[ 0.065 -0.094  0.076 -0.129  0.105] out -0.094
[-0.05 -0.07 -0.11 -0.03  0.13 -0.17] out -0.07
[-11.84   6.35   2.87  11.85  -7.07   3.91 -10.80] out 6.35
[  6.5 -14.3   8.5  12.7  13.9  18.6  17.8] out -14.3
[ 1.067  1.322  1.851  1.706 -1.470] out 1.322
[ 0.13  0.07 -0.14  0.11 -0.03  0.07  0.12] out 0.07
[-100.03  114.60   34.11   68.69  160.75  175.43 -136.73] out 114.60
---
Q:
[[  5.405  12.925   9.614  16.868  -1.623 -10.595  -2.634]
 [-14.545 -20.914 -17.439 -19.851   1.368  21.062   8.206]
 [-12.484 -16.720 -11.464 -14.009  -1.224  16.028  10.180]]
A: -14.545

Q:
[[ -10.03    9.17   17.59  -13.95  -50.12]
 [ -88.34  -59.81 -138.73   38.65  189.11]]
A: -10.03

Q:
[[ -6.54   3.92  13.00   4.13]
 [ 17.90  13.25  -0.56 -13.20]]
A: -6.54

Q:
[[ 0.034  0.064 -0.198 -0.099  0.116]
 [ 0.125  0.123  0.088  0.079 -0.136]
 [-0.028  0.199 -0.155  0.155  0.011]]
A: 0.125

Q:
[[-0.056 -0.168  0.085  0.209  0.077]
 [-0.008  0.026 -0.165 -0.178 -0.187]]
A: -0.056

Q:
[[-0.07  0.18  0.01 -0.17  0.19 -0.18]
 [ 0.10  0.05 -0.10  0.03 -0.18 -0.03]
 [-0.11 -0.15  0.03 -0.20  0.03 -0.19]]
A: 0.10

Q:
[[-14.85  -2.23  -9.87  -6.00  -6.65  18.31]
 [ 13.02   9.13  12.10   5.80   0.11  -1.24]
 [ -0.64   0.91   2.12   2.57   6.59   7.96]]
A: 13.02

Q:
[[-0.145 -0.191 -0.222 -0.222]
 [ 0.121 -0.184 -0.201 -0.190]
 [-0.028 -0.220 -0.213 -0.206]]
A: 0.121
---
[[ -4  -7 -21 -48 -15   9  -7]
 [ 64 -15   2   2  83 -41  24]] ans = 83, 64

[  1   9 -72   2 -59] ans = 9, 2

[ 71 100 -18  30 -17] ans = 100, 71

[-9 -8 91 26 -5] ans = 91, 26

[[ -3  34  81 -88]
 [-12  14   5   7]
 [-17  15  -2  17]] ans = 81, 34

[[ 47  25 -42  81  92 -22]
 [  1 -62 -29  47  38 -23]
 [ 33 -27  30   5  19 -38]] ans = 92, 81
---
array([5, 9, 4, 2]) --> 5, 2

array([[234,   4,  47,  53, 187],
       [151,  42,  72, 106, 137]]) --> 234, 137

array([5, 1, 5, 3, 4, 9]) --> 5, 9

array([203, 184,   8, 191]) --> 203, 191

array([[525, 942, 105, 393, 497],
       [615, 685, 344, 621, 611]]) --> 525, 611

array([[5, 1, 8, 1, 6, 2],
       [4, 8, 6, 4, 8, 5],
       [2, 8, 2, 6, 8, 2]]) --> 5, 2

array([[4, 5, 7, 8, 4, 8],
       [6, 5, 0, 4, 5, 5],
       [4, 5, 7, 5, 5, 8]]) --> 4, 8

array([ 63,  14, 198,  36]) --> 63, 36

array([[-598,  364, -210,  894, -658,  341],
       [  24,  210, -192,  -62,  998, -157]]) --> -598, -157

array([6180, 2841, 9904, 4694, 6621, 2655]) --> 6180, 2655
---
Q:
[[-0.01  0.04 -0.16 -0.01  0.15  0.11]
 [ 0.01  0.05 -0.12 -0.06  0.14  0.12]
 [-0.14 -0.08 -0.06  0.02  0.02 -0.05]]
A: 0.02

Q:
[[ 0.14  0.19 -0.13  0.21]
 [ 0.15  0.21  0.05  0.12]]
A: 0.05

Q: [ -2.392  11.799 -12.633  -3.913]
A: -12.633

Q:
[[ 0.151  0.079  0.047 -0.130  0.099  0.088 -0.091]
 [ 0.055  0.162  0.058  0.178 -0.214  0.048  0.161]]
A: 0.048

Q: [ 1.1  0.4 -1.8 -0.8]
A: -1.8

Q: [ 1.632  1.275 -1.996  1.904  1.127  1.628  0.805]
A: 1.628

Q:
[[ 2.14 -1.81  2.19 -1.71 -0.65]
 [ 2.14  1.88 -1.62 -1.76 -1.69]
 [-1.75  2.15  2.03 -1.74  2.06]]
A: -1.74
---
2  6  8  0 ⇒ 8
 56  201  204  127  240 ⇒ 127
7  8  8  6  1  6 ⇒ 1
76  11  53  62  70  74 ⇒ 70
47  58  85  17  60  78 ⇒ 60
-344   571  -885  -293  -584 ⇒ -293
 49   44  102  100   68  178  228 ⇒ 178
107  199    3  168 ⇒ 3
87  53   8  91  79  57 ⇒ 79
46   8  32  10  83 ⇒ 10
---
583  590  331  488  194
321  177  625  635  331
903  132  588  938  370
ans = 625, 938

78  23  70  19  47  27  25 ans = 19, 78

 8  30  54  79  40 ans = 54, 79

424  527  674  430   54  800  329 ans = 430, 800

-419  -481   -47   336  -588   576   550 ans = 336, 576

98  37  35  63   8  26  67 ans = 63, 98

124  144  136  197  207   75    4 ans = 197, 207
---
[-6, -11, 71, -30, 14, 12]
-6, 12
[-93, -60, 66, 98, 80, 61, -66]
-93, -66
[-44, -10, -97, 48, 24]
-44, 24
[4, -41, -93, -35, 38]
4, 38
[[13, 9, 4, 19, 8, 10, -30], [12, -11, -17, 0, -18, 14, 11], [-3, -7, -80, 24, -18, -25, -46]]
13, -46
[[0, -26, -36, -96, -72], [96, -4, 2, 10, -90]]
0, -90
[[1, -58, -10, -69, -25, -23], [-42, -64, -84, -63, -4, -20], [2, -32, 44, -31, 85, 98]]
1, 98
[-15, -37, 24, 71, -92]
-15, -92
---
3,1,6,8,7,4 yields 8

50,26,-5,-15,1,-4,33
-37,-5,28,34,21,25,-15
yields 21

222,171,37,233,146 yields 37

49,63,37,23,75 yields 37

506,198,-375,367,-543
82,172,-99,-674,-544
-130,441,-674,576,98
yields -674

7,-39,-40,30,-21,50 yields 30

6329,6642,7637,9076,3177,6017 yields 9076

57,231,179,51,174 yields 179

202,37,176,196,242 yields 176

62,175,207,22,60,130,36 yields 60
